Each row is where one point has got to under a steady rotation. How many ticks took it there?
The counts run from 0 to 210.
[ -4   0  -5  10   7  13 -17 -37 -16 -11   8  -9  18 -27  15   2  11  -7
   3  -7  11  19 -17 -15  10 -14  28 -12  -1   3  -4 -12   0 -33  12  11
  13  -8  11] -> 180
[  3   3   0  11  -4  16 -21 -30  -7  -9  13  -4  21 -37  13   2   0  -4
   8 -14  -4  21 -30  -3   3 -14  23 -16  -7   2   6 -11   8 -33  11   5
  12  -9   6] -> 82
[ 33   4   9  -3  -4  11  26 -17  12  11  -8 -16   9  -9  29 -12 -15  12
  -6 -22   6   3 -12 -13  21  -4  -2 -25  19 -11   1   5   2   1  -8  -1
 -18  -2 -32] -> 199
[ 11 -14  -8 -21   2   7  17   1  -2  20   9   8  22 -12  -4  -3 -13 -24
   3 -41  15  15 -18  24   9   6 -14  -6  24  -8  -7  -5   8 -22  -2   2
 -12  -1 -23] -> 193
[ 19   7  -3   0 -10  -8 -32  -4  -1 -33  22  25 -21 -12   7  -1   9  -1
  17   4  -5  -5  -6   5  25   6  10 -31  14  11  21   5 -19  -8  25   4
   7  -3   6] -> 117
[  5  12   1 -10  17  -2   1 -21   3 -30  -1   7  16  -6  -2 -23   8 -18
  -3   4   1   6 -25 -10  36   8  13  -5   0 -14   9  -8  -1 -40   7  -7
  22  -3 -28] -> 88
[-28  -6  -9   5  15  -2  -9  -5  -5 -26  -3  -5  13   0   2   7  33 -34
  18  14  17  -2   8 -14  16   4  29   1  16  18  -4  -5   2 -14  18   8
  28   4   2] -> 54
[  3 -14  -1   3  -2   1  10  21  -1  13   0 -10  -7  11  11  21   3  -9
   3 -19  12 -20  32 -12   1  12  -4 -20  41  25 -10  13   5  30   0   5
 -12   2  -6] -> 36
[ 20   2  15  16 -13  22 -29  13 -12 -13  32  17 -20 -20  -9  -2  -1   5
  -7  -5 -26   4 -20   5 -13   0   7 -20   1  11  27   8   1  -9   8  -2
  -2  -7  -5] -> 112
[-19  -2   0  22   7  21 -23  -4 -20  -4   6  -9   3 -22  -5  24  21 -10
  -8   4  -3  -1   9 -23 -16   3  30   4   9  27   6 -13  12 -12   8   9
  18   2  26] -> 49
[ -4   7  -5   0  18   7  -4 -36 -11 -21  -2  -4  18 -10   9 -14  17 -15
  -1   5  13  12 -17 -19  28  -2  25  -6   3  -7  -2 -10  -4 -38  11   5
  20  -5  -8] -> 183
[ -1 -12  14   8  11  12  23  -6   8   7 -17 -37  29   3  19   3  -1  -7
  -5 -18   5  -2   2 -26   1  -3  10 -17  16   5 -16   7  20   8 -15  -3
   3  -9 -33] -> 70
[-10   7  -7 -16  19   5  18 -11  -5 -14  -2   5  13   3 -14 -25  11 -28
  -4   0   9  18 -21  -1  21  11   7  14   8 -12   1  -9   5 -44   1  -4
  14   3 -30] -> 187
[ 15   8  12  21 -10  22   2  15 -13 -11  12  -6 -42   3  -5 -17  -7  22
 -17   6 -27   3  -8 -20 -11  11  -2 -15   2  11  26  18   7   2  -4  -7
 -14  -2 -14] -> 11
[ 22  13  19  12  -9  16  16   4   6  -9  -2 -10 -20  -2   8 -21 -18  26
 -19   1 -26   3 -15 -23   2   8  -2 -22   0   1  24  14   9   3 -10 -12
 -13  -4 -30] -> 106
[ -5  -2  -3  20 -15  17  -7 -14  -6  -1  16 -14  12 -33   8  -3  -6  -5
  12 -11 -13  34 -36   0 -19 -20  19  -8  -8  10   7  -4  21 -23   5  -1
  -1  -6  -5] -> 79
[-33  -1 -32 -12   3 -21  15   4  -4 -13   0   3  -5  14 -10  -5   9 -29
  23  10  12   6  10  -9  10  23   4  19  17  23 -10  -1  10 -20  12  -2
  11  13   4] -> 155
[-18  -8  -9  23  -8  22   3 -11 -17   2  17 -24   4 -23   6  -2   0  -8
  11  -8  -2  37 -24 -10 -31 -17  18  -2  -2  17  -3   1  26 -20   1   1
  -7  -6   2] -> 175
[  3 -13   1   9  -6   1  14  17   3   7  -4 -16 -11  14  17  18   5  -4
   6 -14  11 -16  30 -20   2   6  -1 -21  40  27  -8  16   4  32   0   5
 -12   5  -7] -> 37
[ 28  12  16  10 -10  13  17  -4   9  -7  -3 -13 -14  -2  15 -21 -20  28
 -16  -3 -21   0 -12 -22   7   6  -5 -24   4  -2  21  14   8   5  -9 -12
 -14  -3 -32] -> 105
[-21  -4  -1  12  18   7 -21  -8 -15 -20   4  -5  12  -9   2  18  33 -30
   8   9  10  -6  10 -18   5   2  31  -3  16  24  -2 -10   4 -13  13  10
  29  -1  11] -> 52
[-16   7  -9  23 -18  12  -6   7 -14   0  10 -10 -28 -12  -4  10 -10  18
  -5   8 -21   4   8 -30 -27  15   9   2   2  34  16   5  18   6   2  -2
  -3   6  27] -> 142
[ 14   2  -7   7  -6   3 -36  -1 -19 -24  23  22 -30 -10   1   7  15  -6
   9   5   0  -3   6   2  14   3  14 -27  17  17  18   8 -18  -5  27   9
   3  -2  21] -> 19
[ -9   8  -8 -11  22   3  13 -18  -7 -19  -5   0  11   4  -6 -27  13 -22
  -3   5  11  13 -21  -8  27  10  11   9   4 -11   3 -11   3 -42   3  -3
  18   0 -26] -> 186
[  4  -4  -2  11 -16  -9  15  16   8  -4  -1 -16 -23  15  16   4  -5  12
  11   0  -5 -11  21 -24  -4  14  -2 -23  26  29   5  27   7  33   2  -7
 -15   2  -6] -> 136
[ 34   5   8   3  -7   5  13  -5   3   1  -2  -4 -18   6  22  -9 -21  29
 -14 -15  -5 -12   5 -24  14  11 -11 -37  14   2   9  20   0  14  -7  -5
 -20  -6 -16] -> 6
[ 14 -13   3  -1  -4  -5   5  23   7   5   2  -1 -10  13  10  14  -5  -1
   3 -19   2 -23  28 -12   3  20 -10 -29  36  22   0  23   0  33   0  -3
 -10   0  -8] -> 133
[ 31  -5   0 -10  -1   9  20 -13  11  18  -1  -9  17 -12  24  -3 -16   4
   0 -36  13   4 -12   1  21  -3  -9 -28  26 -11  -7   2   1  -1  -6   3
 -18  -4 -24] -> 197
[ 37  -9  -5 -15  -7  -2   6   0   2  14  15  12  -4  -4   9   0 -30   8
  -4 -42   2  -8  -2   4  16  11 -23 -34  20  -1   0  14  -2   4  -3  -1
 -22  -9  -9] -> 2
[ 32   8   9  11  -6   7  13  -6   0  -3  -2  -8 -26   6  17 -16 -20  30
 -16  -8 -10  -7   2 -27  11  11  -8 -31  11   2  11  22   1  15  -7  -7
 -16  -6 -17] -> 7
[-20 -12   1  23  -1  18  26   0  -4  -1  -4 -36   3   6  11 -11   2  -7
   2   1  -2  23  -7 -27 -27  -9  13  -5   4  18 -10  17  28  -1  -9  -7
  -6  -4 -25] -> 171
